In the rows, zero is written as 128.
Rows swapped in pairs by one turn or mirror: which row each one swaps with
z_21: [122 127 135 112  98 157 137 140 107 141 126 146 142 125 134 123  87 139]
z_409: [107 123 123 151 133 126 133 140 115 143 136 141 196 113 134 126 122 149]
z_455: [ 98 126 151 121 128 153 120 167  92 131 122 138 136 111 126 121 115 110]
z_139: [105 127 133 122 130 121 127  94 139 148 151 135 168 122 128  99 121 139]
z_573: [125 107 138 130 124 123 125 123  78 135 147 139 101 127 134 144 116 142]
z_266: [ 83  95 140 133 113 123 138 160 125 116 141 149 138  87 124 109 130 114]
z_860: [110 157 122 122 146 123 110 155 120 163 160 121 152 118 151 154 114 143]
z_304: [127 110 172 147 124 116 137 132 133 148 156 136 135 117 122 133 146 173]
z_41: [ 96 126 122 117 156 129 138 164 137 123 158 141 144  83 119 119 144 118]
z_338: [130 136 141  92 119 122 125 160 139 145 159 145 152 138 133 118 138 172]
z_392: [107 100 151 142 119 135 159 114 118 134 136 144 133  99 110 116  97 132]
z_764: [109 117 102 153 129  93 136 124 131 150 171 114 147 106 137 134 107 147]
z_300: [125 101 133 156 107 117 151 141 116 153 126 125 160 118 150 143 126 157]
z_703: [117 116 108 128 141 119 123 131 148 153 159 136 100 121 161 148 125 142]
z_827: [113 125 121 118  75 127 125 175  99 126 155 142 141 115 114 122 125 140]
z_471: [111 127  85 107 151 119 132 131 112 146 134 133 133 111 101 110 134 149]
z_109: [106 114  96 146 141 125 123 190 122 143 141 139 141 131 113 117 135 149]
z_153: [106 110 144  95 100 141 128 163 119 128 115 150 146 124 111 121 143 150]
z_559: [105 119 121 120 167 121 122 118 119 156 142 133 106 116 125  94 123 146]
z_548: [101 115 155 138 103 122 114  98 109 142 152 135 150 121 145 149 124 142]
z_678: [111  92 136 142 100 117 128 149 128 135 158 151 106 116 162 148 117 148]
z_866: [ 94 116 142  99 133 110 124 117 148 148 146 130 107 125  91 120 126 137]
z_627: [ 99 112 135 105 101 116 119 171 126 146 161 130  92 114 126 152 123 135]
z_851: [102 131 157 115 100 130 119 137 164 137 130 132 131 118 102 112 113 127]
z_395: [104 121 106 145 134  93 120 137 122 138 167 120 144 126 123 148  98 118]
z_465: [107 129 109 128 142 140 120 132 160 135 151 136 174 118 130 143 110 139]
z_491: [106 138 128 114 101 116 126 142 112 128 137 133  79 115 144 125 121 136]
z_636: [106 127 151 147 140 137 159 148 103 127 128 139 141  84 145 128 123 134]
z_184: [ 87  92 136 155 141 147 146 136 118 149 142 138 138  84 120 132 123 129]
z_516: [104 128 169 137 152 147 127 151 143 159 160 143 145 115 123 145 127 161]
z_882: [113 130 102 103  94  92 106 145 122 137 146 134 134 145 123 125 128 151]
z_164: [119 149 149 103 160 131 124 167 128 140 167 138 133 107 134 138  98 142]
z_681: [104 139 137 130 169 118 141 166 128 139 155 117 153  98 144 144 128 126]
z_974: [102 126 170 121  99 124 120 176 114 148 155 133 104 126 140 121 130 149]
z_580: [ 91 136 159 133 155 139 150 157 130 135 146 138 136  79 130 141 122 133]
z_952: [106 115 110 107 139  98 112 147 136 140 160 123 139 133 124 122 165 158]
z_705: [111  96 127 153 100 119 141 128 100 157 133 124 155 120 148 126 114 130]
z_542: [ 97 138 119 120  71 115 114 152 120 122 148 131 137 108 109 114 129 134]
z_848: [113 121 124 103 132 126 109 126 131 140 128 149 112 148 125 115  91 150]
z_314: [103 130 167 128 162 117 118 151  97 132 159 141 161 114 127 117 128 151]
z_930: [ 94 107 133 139 118 115 134 141 128 177 136 115 169 131 139 132 147 157]
z_478: [108 121 155 120 109 113 130 134  71 144 156 126 136 119 136 107 142 142]
z_253: [110 131  87 122 140 126 122 132 136 136 149 135  91 119 122 120 126 149]
z_410: [102 128  97 122 119 120 129 194 144 146 146 125 144 111 120 109 127 152]
z_793: [ 98 122 127 115 128 116 130 131 134 146 140 135  71 113 131 131 128 150]
z_175: [101 131 109 109  89 122 125 137 137 132 161 141 154 117  92 139 117 154]

z_392 pairs with z_974
z_542 pairs with z_300
z_314 pairs with z_848
z_478 pairs with z_21
z_338 pairs with z_139

Rows swapped in pairs by one turn or mirror: which row each one swaps with
z_951: [132 132 137 143 135 120 131 141 162 111 153 107  79 126 108 128 109 140
 150 118 139 122  97 140 128 155]
z_97: [142 156 134 160 144 115 120 138 155 116 105 141  97 125 143 130 122 161
 149 134 125 164 190 125 129 130]
z_761: [137 120 126 118 125 138  92 117 127 111 114 116 110 163 149 102 144 132
 131 105 133 170 141 171 126 134]
z_816: [151 145 130 110  83 140 119 146 142 100 138 126  85 152 136 141 105 165
 181 107 128 163 127 113 136 154]
z_722: [143 108 128 131 161 149 119 137 133 108 111 123 102 116 141 134 117 158
 125 126 129 167  96  89 146 139]
z_14: [183 119 106 124 106 129 130 111 154 107 107 136 103 149 138 118 123 165
 152 148 110 160 167 122 149 121]
z_156: [141  96 130 121 163 133 111 142 150 115 146 122 103 135 146 140 128 161
 144 134 124 157 123  77 128 141]
z_91: [108 128 135 143 119 132 106 155 142 103 135 111  82 127 133 120 122 143
 120 135 146 165 108 138 139 164]
z_710: [162 162 123 146 105 159 109 136 137 105 144 128  78 144 149 124 122 138
 149 134 141 125 109 169 139 145]
z_47: [143 113 111 136 162 129 109 112 116 105 135 126 119 167 124 127 110 169
 127  96 115 151 149 162 128 137]
z_18: [125 148 105 115 147 117 135 124 150  82  98 130 101 154 141 148 149 154
 146 101 144 146 127 118 129 164]
z_237: [173 159 122 129 131 125 132 137 138  77 105 142  93 163 136 116 116 170
 150 121 103 155 169 127  99 140]
z_322: [150 133 137 137 154 112 128 131 123 132 143  97  82 144 133  91 128 140
 139 114 126 153 124 172 123 147]
z_915: [162  65 118 116 123 129 109 145 133 104 119 140  99 150 134 141 118 144
 119 126 135 148 150 136 147 148]
z_917: [149 124 113 152 142 140 110 112 154 109  94 127 121 148 155 156 134 159
 136  97 131 155 150 147 164 129]
z_581: [144 133 146 123 132 124 117 142 123 106 114 133 111 149 164  81 163 133
 141 109 141 151 165 133 131 143]
z_911: [152 144 134 143 171 120 122 134 148 103 115 116 104 139 142 123 125 142
 147 122 120 125 131 189 148 142]
z_101: [126 168 128 124 180 123 114 132 120 119 129 119 105 163 131 131 124 145
 145 123 134 151 112 101 141 146]
z_749: [146 119 119 125 103 154 102 137 130 111 143 135 113 128 124 110  74 128
 131 138 111 143 132 136 131 140]
z_181: [141 114 116 140 116 124 114 136 123 121 161 123 104  91 133 123 120 170
 151 131 129 112 122 141 130 142]
z_921: [146 123 134 122 103 142 117 133 141  86 159 129  97 132 137 132 116 137
 162 118 122 192 149  99 136 138]
z_939: [159 139 116 112 134 114  96 119 144 105  89 122 109 161 158 102 164 155
 155 124 141 150 145 135 133 121]
z_296: [159 101 140 127 158 143 115 147 130 133 147 135  94 145 140 113 110 186
 150 124 128 150 186 132 122 138]
z_674: [146 155 122 106 118 149 106 137 157  94  96 110  91 142 136 127 124 138
  98 115 129 128 152 137 122 134]
z_317: [172 114 132 126 118 136 130 141 140 109 127 132 113 121 116 116  74 143
 163 143 104 155 117 157 139 130]
z_959: [131 137 130  89 138 124 113 128 149  74 115 112  99 161 134 125 120 125
 159 129 131 181 122 122 141 139]
z_942: [149 107 121 163 182 148 107 133 141 121 110 140 112 158 152 118 127 179
 156 114 117 161 123 148 123 144]
z_716: [136  89 125 107 104 146 116 136 142 111 128 139 103 142 138 113 112 135
 162 118 132 163  96 102 139 141]
z_242: [144  95 115 134 139 130 123 137 140 113 113 120  98 140 150 127 134 152
 133 126 117 129 191 166 125 142]
z_88: [115 153 144 107 135 134 123 137 157 103 128 120  95 152 132 144 117 151
 150 131 139 153  83 111 139 140]
z_78: [176 137 159 154 162 123 120 134 146 104 100 133  90 159 160 122 131 176
 186 114 142 145 135 135 121 133]
z_896: [155 163 131 159  83 152 121 140 141  91 140 124  96 132 139 126 117 159
 136 127 131 133 112 152 129 148]
z_259: [169 133 133 136 160 107 130 139 158 102 114 156 109 141 148 137 135 171
 145 109 161 138 156 100 148 152]
z_216: [154 116 120 151 133 139 116 123 171 112 103 106 109 161 131 136 121 176
 157 126 147 155 143 139 167 116]
z_647: [155 104 126 114 148 139 119 140 147 108  79 101  96 146 136 139 119 156
 116 113 133 151 146 151 101 140]
z_285: [166 141 150 132 160 121 135 146 125 112 146 128  96 163 143 100 125 128
 158 103 118 122 133 128 100 155]
z_86: [174 143 144 150 156 120 162 152 121  94 119 122  77 144 138 122 128 145
 152 102 117 137 131 149 106 147]
z_275: [152  99 128 144  79 129 123 140 142 110 153 128  94 126 137 124 116 155
 176 125 129 169 140 140 149 145]
z_211: [151 124 111 128 115 134 105 124 160  94  95 159 118 126 145 151 120 154
 145 116 148 153 159 123 166 136]
z_978: [143  98 135 104 151 144 117 138 139 104  92 103  92 138 145 122 124 168
 125 131 132 143 150 174 132 151]
z_893: [176 134 123 123 115 140 116 146 110 142 137 119  86 133 136 117 118 120
 141 137 101 149 141 161 118 137]
z_973: [168 132 156 129 121 127 116 170 138 105 104 118  94 133 164  98 132 163
 193 127 138 159 150 128 129 143]
z_33: [194 131 134 124 153 105 124 132 123 113 126 153 104 152 144 109 118 152
 159 104 128 131 168 126 115 131]
z_723: [115 160 130 122 120 143 107 141 145  76 121 168 103 128 132 123 103 135
 132 122 142 148 136 122 124 160]
z_22: [153  93 130 155 134 137 110 136 145 110 171 119  96 138 134 130 119 147
 136 121 133 162 116  89 126 140]
z_961: [146  69 122 135 142 135 112 144 143 104 144 146 103 124 142 129 115 166
 158 110 132 171 101 133 132 144]
z_873: [135 126 121 164 164 124 140 129 165 107 127 120  85 139 142 156 139 157
 134  96 125 139 154 129 138 127]
z_686: [154 190 127 134  99 144 114 146 135 104 121 129  94 148 140 119 117 156
 132 136 127 154 159 158 122 141]
z_100: [149 142 129  82  91 164 113 145 137 110 109 128  95 142 139 117 118 145
 134 102 131 132 146 144 122 148]
z_897: [155 192 133 118 147 144 116 144 139 109 148 136  97 135 142 130 120 149
 135 128 127 163 117 115 109 150]
z_353: [145 115 135 145 144 151 101 161 156  92 141 121 105 119 135 145  92 181
 143 136 126 156 107 146 149 141]
z_728: [130 157 122 108 125 133 101 156 140  89 146 145  85 137 139  89 119 148
 171 136 138 168 118 123 107 152]
z_255: [132 134 118  82 133 139 116 146 128 119 155 128  94 134 140 140 118 162
 127 140 128 149 127  98 125 148]
z_682: [173 171 132 160 122 132 111 144 137 115 114 121 101 125 139 113 108 178
 169 121 135 161 126  99 116 138]
z_309: [160 115 128 174 154 116 114 134 140 105 108 147 103 136 150 124 124 134
 175 102 120 176 144 163 128 140]
z_148: [135 126 119  90 141 133 125 123 140 106 162 150 107 135 121 105 114 122
 140 137 125 130 127 140 124 132]
z_140: [141 153 128 166 135 164 112 140 130 103 140 151  99 134 149 103 109 154
 128 118 124 132  95 124 128 149]
z_267: [132 144 124  97 118 136 113 138 148 117  96 129 104 106 139 127 117 150
 138 122 133 134 138  90 151 147]
z_446: [179 134 111 142 107 148 134 144 150 105 102 154 111 134 155 135 105 162
 158 133  96 147 158 122 152 146]
z_391: [145 123 133 146 158 130 137 140 123 127 143 128 100 159 164 110 155 122
 143  93 118 138 135 143 113 156]
z_598: [137 125 125 119 162 100 114 139 156 114 111 132  89 153 140 111 127 157
 174 108 148 173 171 116 150 141]
z_222: [155 109 114 150 136 139 107 145 159 119 116 129 111 163 143 159 127 165
 138 113 149 158 145 145 169 111]
z_995: [162 121 138 132 134 125 133 132 134 124 118  97  70 169 152  99 142 146
 164 115 122 161 160 149 104 135]
z_714: [172 124 114 136 110 135 149 132 132 119 114 133 103 123 136 119  83 146
 160 156 107 142 107 134 136 159]
z_225: [146 161 123 128 108 173 117 135 150 100 123 126  99 148 143 119 122 151
 168 119 136 128 105 173 126 145]
z_419: [163 131 140 152 154 119 119 162 133  86 135 143  90 134 142 142 134 171
 181 117 148 128 132 107 104 142]

z_686 pairs with z_211
z_237 pairs with z_267
z_682 pairs with z_18
z_78 pairs with z_88
z_255 pairs with z_33
z_156 pairs with z_285
z_893 pairs with z_915
z_710 pairs with z_222
z_391 pairs with z_22
z_242 pairs with z_749

